128 stands for zero in the data rows.
What is the hidden score of each row? Scores go from 0 to 40, and 20 is about the middle. The score is a weighted sum of the row's numbers plus the product of two more (or one squared), each taken from its middle value.
array([119., 124., 120., 131., 113., 132., 126., 117., 121., 128., 149.,
       121., 112., 116., 118., 118., 171., 112., 116., 117., 118., 127.,
       119., 124.]) 19
array([255., 170., 137., 120., 116., 124., 113., 115., 114., 117., 111.,
       138., 117., 114., 146., 127., 117., 124., 125., 120., 120., 127.,
       121., 118.]) 24
array([137., 122., 121., 114., 132., 135., 117., 131., 116., 120., 121.,
       120., 148., 115., 116., 120., 117., 135., 178., 119., 157., 142.,
       134., 117.]) 21
array([132., 145., 119., 110., 124., 121., 114., 141., 114., 123., 117.,
       255., 135., 145., 131., 141., 111., 116., 115., 127., 112., 117.,
       121., 116.]) 20
array([118., 114., 115., 123., 114., 126., 121., 116., 116., 123., 151.,
       117., 112., 117., 117., 113., 142., 111., 125., 118., 116., 139.,
       119., 120.]) 19
array([121., 116., 120., 130., 122., 126., 138., 114., 120., 123., 166.,
       115., 113., 120., 115., 118., 166., 117., 123., 117., 127., 131.,
       120., 136.]) 14
array([114., 121., 144., 180., 122., 120., 144., 113., 177., 125., 135.,
       124., 124., 123., 120., 119., 127., 119., 119., 118., 119., 116.,
       118., 152.]) 16
array([122., 122., 123., 121., 111., 135., 125., 117., 115., 122., 151.,
       126., 112., 120., 121., 121., 141., 119., 123., 117., 119., 132.,
       115., 115.]) 21
array([129., 118., 120., 114., 125., 134., 116., 124., 110., 119., 113.,
       117., 137., 117., 119., 123., 112., 141., 131., 147., 148., 127.,
       134., 112.]) 18
array([112., 121., 133., 161., 126., 116., 169., 121., 131., 120., 124.,
       126., 133., 118., 119., 121., 127., 120., 120., 117., 149., 116.,
       114., 155.]) 18
array([108., 110., 130., 125., 112., 115., 125., 112., 119., 117., 120.,
       110., 108., 117., 117., 111., 159., 112., 112., 112., 115., 112.,
       114., 124.]) 20
array([115., 112., 110., 109., 114., 229., 112., 119., 108., 114., 108.,
       114., 107., 110., 117., 111., 116., 122., 121., 123., 116., 255.,
       150., 112.]) 25
array([124., 137., 123., 116., 154., 123., 120., 179., 122., 151., 121.,
       175., 128., 194., 139., 159., 117., 126., 117., 136., 119., 117.,
       121., 117.]) 23
array([137., 138., 123., 121., 146., 126., 123., 134., 124., 117., 123.,
       148., 163., 128., 131., 162., 120., 122., 160., 130., 161., 121.,
       120., 115.]) 20
array([143., 120., 123., 134., 117., 146., 117., 128., 128., 127., 132.,
       131., 162., 124., 128., 124., 123., 137., 193., 134., 255., 122.,
       135., 125.]) 33
array([114., 118., 130., 138., 112., 117., 132., 121., 142., 140., 183.,
       114., 111., 125., 121., 111., 161., 116., 120., 113., 118., 122.,
       117., 137.]) 21
array([132., 130., 127., 113., 113., 114., 114., 114., 121., 116., 116.,
       115., 114., 116., 255., 111., 113., 116., 116., 116., 114., 114.,
       118., 115.]) 25
array([116., 121., 127., 120., 115., 125., 134., 121., 145., 127., 125.,
       117., 119., 123., 119., 117., 123., 119., 129., 117., 144., 115.,
       118., 131.]) 20
array([129., 123., 111., 111., 136., 133., 115., 118., 111., 114., 110.,
       118., 141., 112., 121., 120., 111., 211., 128., 255., 120., 144.,
       154., 111.]) 15
array([255., 160., 123., 112., 127., 132., 115., 125., 116., 120., 123.,
       142., 121., 128., 166., 148., 120., 125., 125., 132., 124., 138.,
       125., 118.]) 16
array([114., 121., 127., 146., 119., 119., 193., 126., 169., 130., 147.,
       115., 123., 124., 117., 131., 135., 118., 129., 112., 147., 119.,
       119., 178.]) 16
array([116., 118., 115., 110., 128., 134., 123., 124., 118., 130., 112.,
       119., 125., 117., 115., 122., 119., 134., 137., 125., 158., 130.,
       139., 121.]) 18
array([117., 114., 140., 158., 116., 115., 199., 117., 154., 130., 152.,
       117., 118., 129., 122., 120., 215., 111., 114., 123., 123., 124.,
       117., 209.]) 9
array([129., 122., 114., 112., 119., 125., 112., 116., 109., 111., 111.,
       121., 135., 111., 121., 118., 110., 161., 133., 141., 118., 130.,
       126., 115.]) 21
array([125., 126., 148., 149., 120., 118., 126., 113., 141., 125., 255.,
       122., 115., 119., 129., 116., 126., 116., 131., 116., 120., 122.,
       117., 126.]) 13
array([114., 117., 172., 255., 116., 110., 152., 111., 166., 123., 178.,
       113., 114., 112., 115., 112., 145., 120., 114., 112., 117., 112.,
       112., 137.]) 11
array([116., 120., 120., 141., 147., 119., 148., 157., 138., 185., 139.,
       129., 126., 144., 121., 148., 147., 119., 115., 120., 127., 123.,
       130., 154.]) 15
array([128., 126., 120., 134., 114., 124., 123., 128., 119., 136., 146.,
       143., 120., 194., 122., 120., 123., 119., 125., 120., 117., 126.,
       120., 121.]) 23
array([129., 130., 114., 112., 214., 115., 120., 132., 117., 117., 118.,
       134., 255., 127., 115., 148., 112., 144., 122., 140., 127., 122.,
       118., 117.]) 13
array([130., 115., 118., 121., 124., 167., 119., 135., 118., 131., 118.,
       114., 124., 120., 118., 123., 118., 154., 128., 141., 137., 144.,
       169., 113.]) 19
array([139., 128., 125., 121., 135., 165., 116., 147., 111., 128., 116.,
       132., 130., 124., 120., 164., 128., 125., 128., 119., 127., 153.,
       134., 126.]) 19
array([116., 111., 118., 121., 112., 118., 131., 115., 123., 131., 126.,
       115., 115., 121., 115., 110., 232., 119., 122., 114., 116., 124.,
       118., 140.]) 22
array([139., 162., 137., 136., 120., 124., 121., 122., 124., 128., 173.,
       133., 124., 131., 134., 128., 122., 121., 127., 116., 120., 114.,
       115., 120.]) 18
array([121., 122., 120., 116., 123., 116., 117., 116., 112., 113., 114.,
       127., 135., 117., 117., 123., 118., 124., 231., 121., 137., 126.,
       123., 114.]) 35
array([124., 120., 121., 117., 174., 120., 144., 139., 126., 134., 118.,
       127., 132., 122., 119., 150., 119., 124., 115., 122., 128., 119.,
       120., 130.]) 20
array([117., 118., 112., 108., 122., 130., 112., 119., 115., 111., 110.,
       117., 123., 107., 113., 114., 111., 151., 122., 135., 117., 144.,
       139., 114.]) 20
array([116., 118., 118., 123., 126., 130., 121., 157., 125., 255., 126.,
       128., 118., 200., 122., 125., 138., 125., 118., 123., 118., 122.,
       124., 130.]) 26
array([111., 117., 126., 118., 118., 120., 127., 118., 130., 130., 119.,
       119., 120., 129., 129., 117., 126., 120., 122., 117., 125., 113.,
       120., 130.]) 20
array([120., 133., 136., 113., 113., 114., 111., 110., 121., 115., 111.,
       117., 111., 111., 255., 111., 111., 116., 112., 115., 112., 113.,
       115., 114.]) 25
array([136., 126., 123., 120., 144., 138., 126., 191., 124., 175., 129.,
       140., 116., 145., 132., 188., 132., 122., 122., 123., 127., 133.,
       127., 120.]) 23
array([118., 121., 116., 111., 122., 131., 122., 120., 115., 117., 126.,
       118., 128., 119., 116., 119., 115., 124., 255., 116., 175., 133.,
       126., 117.]) 32
array([111., 117., 123., 121., 111., 111., 132., 112., 119., 117., 117.,
       113., 109., 114., 119., 111., 125., 113., 118., 111., 116., 112.,
       110., 130.]) 21
array([121., 120., 115., 111., 116., 255., 113., 136., 115., 123., 112.,
       114., 115., 112., 119., 122., 124., 140., 118., 130., 117., 255.,
       207., 113.]) 28
array([127., 123., 111., 112., 167., 142., 123., 255., 118., 190., 118.,
       165., 130., 140., 120., 151., 126., 132., 116., 132., 117., 138.,
       150., 117.]) 27
array([127., 114., 113., 111., 135., 255., 112., 159., 111., 126., 112.,
       121., 126., 118., 119., 129., 115., 250., 121., 155., 125., 218.,
       255., 115.]) 25
array([108., 119., 128., 215., 108., 114., 144., 112., 134., 115., 153.,
       116., 112., 112., 120., 113., 175., 111., 113., 112., 114., 113.,
       115., 157.]) 23
array([143., 121., 114., 113., 126., 156., 116., 146., 108., 122., 117.,
       123., 117., 118., 122., 123., 125., 116., 117., 126., 113., 165.,
       126., 111.]) 19
array([118., 115., 118., 123., 140., 120., 139., 147., 122., 170., 116.,
       126., 125., 128., 119., 138., 136., 117., 117., 120., 124., 120.,
       121., 140.]) 17
array([110., 112., 202., 144., 113., 111., 148., 110., 238., 115., 128.,
       117., 123., 123., 134., 127., 124., 119., 126., 121., 128., 117.,
       115., 145.]) 17
array([139., 185., 115., 114., 116., 115., 110., 116., 110., 115., 115.,
       134., 132., 118., 147., 115., 113., 124., 115., 121., 111., 120.,
       116., 111.]) 22
array([112., 114., 126., 163., 116., 108., 153., 110., 122., 124., 140.,
       114., 118., 110., 114., 112., 190., 115., 118., 113., 112., 112.,
       116., 142.]) 16
array([107., 116., 114., 126., 114., 119., 127., 121., 139., 119., 143.,
       113., 117., 118., 118., 113., 121., 120., 137., 118., 142., 118.,
       118., 138.]) 27
array([113., 117., 117., 137., 121., 122., 131., 120., 133., 166., 139.,
       115., 114., 134., 110., 124., 141., 116., 122., 111., 127., 120.,
       116., 139.]) 19
array([139., 122., 115., 111., 131., 163., 116., 127., 114., 122., 113.,
       119., 124., 113., 125., 138., 112., 122., 122., 133., 125., 139.,
       130., 114.]) 19
array([118., 122., 122., 127., 118., 116., 120., 120., 125., 118., 113.,
       118., 132., 120., 118., 112., 117., 122., 123., 118., 123., 122.,
       122., 125.]) 20
array([119., 121., 129., 123., 144., 126., 130., 125., 131., 120., 128.,
       119., 139., 118., 116., 131., 116., 124., 183., 126., 255., 122.,
       130., 126.]) 11
array([130., 119., 123., 126., 122., 119., 127., 127., 118., 118., 132.,
       120., 120., 127., 117., 123., 129., 121., 122., 114., 126., 128.,
       124., 125.]) 18
array([117., 111., 137., 145., 113., 112., 143., 115., 147., 121., 143.,
       112., 112., 120., 118., 111., 159., 114., 120., 117., 123., 113.,
       117., 133.]) 17
array([112., 117., 122., 156., 127., 119., 145., 116., 140., 127., 139.,
       119., 131., 124., 118., 130., 131., 111., 124., 123., 139., 116.,
       118., 167.]) 15
array([136., 110., 130., 159., 117., 119., 203., 121., 166., 126., 144.,
       114., 118., 122., 123., 117., 221., 119., 121., 111., 122., 119.,
       115., 213.]) 7
array([119., 123., 123., 130., 111., 119., 124., 124., 127., 127., 175.,
       122., 115., 131., 113., 116., 128., 116., 132., 112., 123., 123.,
       118., 126.]) 21
array([178., 225., 124., 115., 137., 127., 119., 135., 120., 117., 115.,
       176., 190., 150., 138., 172., 116., 124., 129., 135., 131., 118.,
       122., 121.]) 21
array([122., 110., 139., 233., 118., 118., 168., 109., 203., 118., 138.,
       115., 117., 120., 116., 113., 154., 116., 117., 120., 125., 121.,
       110., 158.]) 20
array([113., 113., 112., 110., 125., 141., 111., 116., 109., 112., 109.,
       114., 117., 110., 117., 119., 114., 138., 115., 160., 111., 129.,
       143., 119.]) 18
array([127., 111., 122., 109., 127., 130., 122., 122., 115., 121., 118.,
       118., 132., 115., 122., 126., 114., 134., 120., 147., 138., 118.,
       128., 120.]) 17
array([125., 122., 131., 119., 131., 119., 111., 115., 120., 121., 109.,
       119., 124., 115., 125., 124., 112., 126., 120., 136., 146., 120.,
       127., 118.]) 15
array([116., 114., 123., 130., 111., 117., 120., 110., 124., 115., 140.,
       116., 119., 119., 119., 114., 119., 119., 167., 115., 128., 122.,
       121., 120.]) 23
array([123., 147., 162., 136., 115., 117., 123., 115., 133., 112., 124.,
       125., 122., 129., 123., 124., 118., 115., 129., 118., 119., 117.,
       113., 118.]) 27
array([122., 128., 119., 117., 146., 124., 122., 123., 122., 124., 118.,
       130., 182., 132., 123., 131., 115., 134., 168., 119., 187., 122.,
       128., 121.]) 20
array([126., 123., 124., 123., 117., 124., 118., 113., 119., 116., 127.,
       116., 115., 112., 121., 117., 116., 123., 243., 114., 145., 123.,
       118., 116.]) 33
array([117., 121., 126., 137., 139., 128., 148., 140., 143., 163., 142.,
       129., 148., 149., 117., 145., 132., 124., 130., 120., 164., 127.,
       127., 153.]) 16
array([125., 127., 112., 114., 129., 126., 115., 127., 112., 116., 117.,
       128., 121., 111., 115., 132., 116., 119., 116., 117., 114., 144.,
       125., 114.]) 20
array([126., 124., 127., 119., 122., 120., 125., 127., 121., 131., 131.,
       123., 115., 132., 145., 126., 131., 122., 115., 121., 126., 122.,
       120., 125.]) 18
array([140., 148., 123., 117., 213., 117., 121., 126., 113., 117., 113.,
       160., 255., 125., 132., 165., 118., 137., 125., 135., 131., 129.,
       133., 116.]) 16
array([124., 118., 113., 113., 128., 149., 123., 120., 112., 117., 112.,
       112., 126., 112., 112., 119., 120., 131., 142., 122., 164., 138.,
       142., 117.]) 18
array([135., 121., 111., 109., 124., 130., 111., 121., 111., 114., 108.,
       119., 125., 113., 127., 116., 113., 204., 115., 255., 112., 129.,
       138., 113.]) 13
array([107., 116., 119., 130., 112., 112., 148., 113., 124., 117., 120.,
       112., 109., 111., 116., 110., 169., 115., 115., 110., 113., 112.,
       115., 164.]) 15
array([108., 112., 130., 163., 111., 116., 194., 109., 156., 115., 133.,
       120., 116., 115., 113., 119., 130., 113., 121., 111., 120., 117.,
       110., 166.]) 28
array([138., 152., 136., 117., 150., 125., 117., 124., 130., 127., 128.,
       153., 153., 143., 128., 144., 116., 129., 148., 129., 159., 123.,
       122., 121.]) 16
array([116., 119., 129., 126., 114., 119., 119., 109., 119., 115., 124.,
       119., 115., 113., 112., 119., 117., 117., 169., 114., 130., 121.,
       118., 126.]) 23
array([126., 121., 116., 115., 125., 143., 113., 151., 113., 129., 116.,
       132., 115., 118., 116., 130., 124., 115., 116., 123., 115., 145.,
       131., 117.]) 20
array([127., 115., 121., 116., 125., 130., 118., 122., 124., 125., 110.,
       118., 126., 123., 129., 124., 114., 133., 125., 135., 152., 123.,
       130., 120.]) 18
array([255., 172., 120., 111., 122., 129., 114., 124., 116., 117., 115.,
       126., 118., 118., 161., 133., 119., 120., 118., 130., 117., 124.,
       122., 112.]) 16
array([121., 124., 144., 143., 123., 119., 136., 124., 178., 140., 132.,
       122., 131., 172., 127., 124., 122., 120., 119., 119., 129., 120.,
       118., 137.]) 23
array([118., 107., 114., 111., 126., 132., 119., 130., 111., 120., 114.,
       121., 120., 123., 126., 115., 114., 130., 114., 156., 113., 119.,
       132., 115.]) 19
array([127., 120., 114., 111., 116., 163., 118., 158., 113., 123., 118.,
       126., 114., 118., 118., 122., 121., 117., 121., 120., 116., 200.,
       138., 112.]) 22
array([140., 136., 122., 121., 132., 135., 127., 170., 120., 166., 153.,
       163., 124., 179., 123., 152., 132., 120., 126., 125., 128., 137.,
       125., 125.]) 21
array([147., 169., 122., 116., 120., 114., 114., 112., 111., 113., 110.,
       122., 113., 112., 255., 116., 115., 119., 116., 120., 114., 118.,
       114., 115.]) 23
array([127., 116., 114., 111., 124., 144., 112., 134., 114., 115., 108.,
       121., 134., 118., 120., 121., 110., 255., 120., 209., 124., 148.,
       225., 115.]) 20
array([125., 123., 136., 157., 126., 120., 139., 125., 141., 126., 149.,
       129., 130., 122., 123., 132., 125., 123., 124., 119., 163., 115.,
       123., 146.]) 13
array([118., 112., 125., 119., 120., 158., 124., 116., 121., 126., 117.,
       116., 120., 116., 119., 118., 120., 126., 131., 123., 169., 135.,
       138., 122.]) 16
array([126., 119., 120., 133., 115., 123., 125., 118., 120., 125., 151.,
       122., 114., 115., 118., 121., 162., 116., 120., 114., 116., 125.,
       122., 130.]) 18
array([116., 121., 134., 143., 122., 128., 148., 120., 175., 129., 166.,
       119., 128., 140., 126., 118., 147., 117., 135., 116., 149., 121.,
       117., 168.]) 24
array([136., 130., 127., 126., 134., 125., 129., 143., 133., 128., 148.,
       128., 143., 145., 122., 153., 129., 123., 141., 121., 182., 126.,
       131., 134.]) 19
array([121., 115., 117., 114., 118., 148., 126., 129., 116., 165., 119.,
       120., 113., 126., 120., 124., 152., 114., 117., 122., 113., 128.,
       120., 126.]) 21
array([127., 116., 120., 121., 119., 162., 118., 121., 113., 116., 121.,
       118., 116., 116., 116., 115., 116., 120., 163., 117., 140., 160.,
       129., 117.]) 22
array([121., 122., 224., 154., 113., 114., 124., 112., 161., 119., 133.,
       117., 113., 120., 144., 117., 132., 115., 115., 117., 119., 115.,
       115., 127.]) 30
array([111., 115., 119., 147., 119., 120., 124., 122., 118., 117., 135.,
       124., 128., 121., 120., 120., 139., 112., 121., 116., 134., 121.,
       110., 139.]) 25
array([128., 127., 120., 116., 243., 117., 117., 134., 112., 120., 116.,
       128., 192., 118., 126., 163., 117., 136., 117., 132., 124., 128.,
       121., 118.]) 11
array([112., 115., 154., 147., 122., 114., 141., 113., 198., 122., 122.,
       121., 115., 122., 119., 113., 128., 116., 125., 112., 152., 109.,
       114., 123.]) 17
array([113., 116., 137., 124., 112., 115., 134., 111., 140., 120., 117.,
       111., 112., 112., 133., 113., 131., 119., 115., 118., 120., 116.,
       114., 129.]) 19
array([123., 122., 114., 117., 118., 136., 117., 112., 112., 116., 117.,
       123., 116., 113., 113., 116., 115., 117., 163., 118., 118., 160.,
       121., 114.]) 27
array([142., 231., 123., 114., 114., 116., 118., 116., 120., 114., 123.,
       125., 130., 121., 247., 122., 112., 114., 115., 114., 116., 116.,
       115., 116.]) 26
array([123., 121., 127., 145., 119., 115., 171., 119., 144., 125., 119.,
       123., 126., 127., 122., 119., 131., 130., 117., 114., 126., 119.,
       122., 171.]) 17
array([176., 171., 122., 121., 141., 124., 117., 151., 116., 126., 115.,
       255., 166., 172., 136., 202., 118., 125., 123., 136., 119., 124.,
       126., 118.]) 21
array([116., 121., 119., 119., 121., 149., 126., 149., 114., 167., 127.,
       123., 117., 120., 121., 125., 155., 119., 119., 117., 118., 136.,
       121., 121.]) 22
array([117., 118., 166., 138., 114., 115., 134., 113., 166., 122., 123.,
       113., 120., 121., 127., 112., 126., 115., 120., 120., 132., 117.,
       114., 133.]) 16
array([114., 114., 135., 213., 115., 109., 185., 113., 188., 123., 152.,
       117., 113., 124., 115., 116., 140., 117., 118., 114., 120., 117.,
       113., 191.]) 10
array([118., 136., 122., 118., 139., 123., 118., 144., 119., 144., 113.,
       161., 133., 153., 142., 155., 117., 115., 116., 128., 115., 118.,
       121., 116.]) 23
array([123., 135., 147., 127., 122., 122., 123., 124., 164., 148., 141.,
       152., 126., 192., 125., 140., 123., 117., 130., 123., 142., 121.,
       122., 122.]) 21
array([142., 151., 129., 112., 112., 113., 114., 113., 118., 110., 115.,
       116., 118., 127., 132., 118., 115., 117., 117., 116., 118., 122.,
       122., 112.]) 22
array([151., 149., 125., 122., 125., 123., 119., 136., 119., 125., 155.,
       150., 130., 157., 121., 131., 122., 123., 155., 116., 139., 128.,
       120., 122.]) 19
array([126., 121., 114., 110., 133., 255., 113., 138., 113., 129., 113.,
       124., 125., 115., 122., 127., 113., 145., 135., 156., 131., 160.,
       183., 116.]) 19
array([124., 119., 118., 112., 152., 209., 114., 133., 113., 128., 109.,
       116., 131., 113., 122., 136., 116., 163., 117., 171., 124., 142.,
       189., 114.]) 17
array([116., 111., 126., 140., 145., 120., 172., 128., 150., 144., 128.,
       117., 128., 128., 116., 122., 133., 116., 120., 118., 138., 120.,
       120., 167.]) 13
array([125., 119., 128., 115., 122., 126., 119., 123., 134., 125., 121.,
       131., 157., 134., 122., 120., 119., 123., 224., 121., 171., 119.,
       117., 123.]) 27
array([132., 238., 123., 110., 114., 109., 113., 115., 115., 114., 109.,
       124., 116., 115., 188., 113., 108., 118., 121., 126., 110., 118.,
       111., 116.]) 30
array([110., 108., 127., 144., 111., 115., 162., 109., 129., 122., 121.,
       112., 112., 114., 114., 110., 168., 110., 112., 110., 112., 118.,
       112., 168.]) 15
array([129., 113., 111., 109., 121., 145., 116., 127., 114., 117., 111.,
       117., 125., 118., 115., 120., 113., 213., 116., 155., 115., 155.,
       206., 116.]) 24
array([123., 116., 117., 116., 120., 125., 115., 114., 115., 115., 116.,
       117., 116., 117., 117., 119., 112., 122., 148., 120., 148., 131.,
       120., 117.]) 19
array([116., 113., 117., 114., 137., 162., 113., 123., 111., 122., 111.,
       112., 134., 117., 120., 131., 112., 245., 123., 179., 134., 129.,
       176., 116.]) 18
array([118., 117., 127., 145., 124., 119., 191., 121., 152., 126., 145.,
       127., 133., 135., 116., 124., 130., 121., 127., 121., 151., 115.,
       117., 170.]) 19
array([111., 112., 121., 122., 110., 111., 124., 112., 116., 117., 116.,
       112., 111., 113., 115., 107., 126., 116., 112., 114., 114., 114.,
       112., 125.]) 20
array([118., 126., 116., 122., 116., 117., 126., 119., 128., 130., 125.,
       130., 136., 156., 116., 119., 118., 120., 124., 122., 124., 121.,
       118., 123.]) 23
array([117., 121., 123., 119., 166., 124., 146., 147., 123., 134., 115.,
       124., 156., 119., 123., 168., 118., 116., 113., 116., 127., 123.,
       118., 145.]) 18
array([126., 120., 129., 126., 135., 129., 125., 125., 135., 119., 130.,
       120., 151., 123., 119., 131., 123., 127., 175., 128., 255., 124.,
       122., 128.]) 19
array([164., 194., 118., 123., 152., 126., 122., 146., 115., 135., 118.,
       253., 156., 162., 130., 206., 118., 124., 119., 125., 117., 123.,
       122., 115.]) 26
array([115., 119., 129., 128., 114., 118., 115., 113., 122., 117., 123.,
       122., 122., 116., 118., 117., 115., 113., 170., 116., 134., 116.,
       114., 116.]) 24
array([129., 122., 115., 109., 196., 125., 118., 165., 113., 121., 111.,
       124., 144., 116., 129., 148., 112., 132., 117., 147., 118., 123.,
       131., 118.]) 11
array([113., 108., 127., 122., 112., 109., 125., 110., 137., 122., 125.,
       112., 116., 111., 111., 111., 125., 115., 120., 114., 115., 116.,
       120., 128.]) 19
array([122., 119., 122., 121., 140., 134., 140., 139., 123., 139., 129.,
       127., 121., 125., 115., 137., 164., 119., 122., 117., 125., 120.,
       117., 133.]) 17
array([112., 119., 182., 212., 122., 113., 141., 114., 255., 125., 161.,
       140., 115., 143., 129., 120., 130., 121., 127., 119., 144., 120.,
       121., 148.]) 32
array([128., 129., 120., 127., 120., 121., 125., 139., 139., 198., 137.,
       158., 128., 255., 131., 141., 117., 126., 125., 123., 123., 120.,
       139., 122.]) 28
array([255., 224., 120., 115., 117., 134., 118., 124., 122., 118., 114.,
       131., 121., 123., 144., 129., 114., 127., 137., 132., 120., 130.,
       119., 115.]) 26
array([172., 255., 123., 117., 111., 117., 113., 114., 113., 111., 113.,
       137., 119., 118., 145., 116., 114., 116., 114., 119., 113., 119.,
       118., 117.]) 29
array([132., 126., 118., 119., 170., 135., 116., 154., 115., 123., 115.,
       128., 127., 118., 124., 182., 122., 125., 110., 127., 124., 124.,
       128., 123.]) 15
array([149., 154., 110., 116., 139., 117., 115., 122., 111., 115., 112.,
       134., 134., 119., 182., 133., 114., 133., 115., 152., 112., 123.,
       114., 111.]) 18
array([131., 139., 117., 122., 121., 127., 115., 124., 122., 125., 180.,
       137., 114., 137., 127., 128., 124., 118., 137., 123., 120., 129.,
       118., 120.]) 19
array([117., 113., 121., 118., 130., 129., 120., 186., 122., 255., 125.,
       126., 122., 182., 116., 136., 126., 119., 121., 120., 121., 119.,
       122., 130.]) 30
array([196., 192., 120., 114., 117., 119., 115., 119., 109., 116., 118.,
       127., 123., 134., 134., 115., 112., 127., 117., 125., 121., 129.,
       126., 110.]) 23
array([122., 136., 255., 191., 118., 113., 145., 118., 217., 123., 148.,
       114., 114., 132., 135., 122., 123., 117., 117., 117., 127., 116.,
       117., 134.]) 32
array([124., 120., 133., 179., 118., 119., 136., 116., 154., 127., 255.,
       125., 114., 138., 116., 114., 146., 117., 122., 116., 124., 117.,
       109., 141.]) 27
array([116., 120., 128., 121., 120., 116., 129., 120., 146., 130., 125.,
       115., 127., 132., 124., 116., 115., 121., 121., 118., 131., 115.,
       122., 128.]) 20
array([113., 117., 119., 134., 114., 113., 155., 110., 125., 119., 125.,
       113., 109., 114., 120., 111., 211., 110., 114., 111., 113., 111.,
       112., 146.]) 17
array([126., 119., 116., 109., 122., 173., 115., 137., 116., 134., 117.,
       112., 125., 126., 123., 118., 117., 159., 128., 141., 139., 137.,
       180., 114.]) 20
array([110., 112., 123., 115., 113., 112., 127., 116., 128., 131., 122.,
       114., 117., 137., 118., 111., 128., 116., 116., 116., 116., 113.,
       114., 129.]) 21
array([126., 125., 127., 125., 142., 128., 126., 122., 139., 120., 130.,
       124., 144., 122., 124., 131., 127., 127., 177., 125., 255., 128.,
       128., 127.]) 14
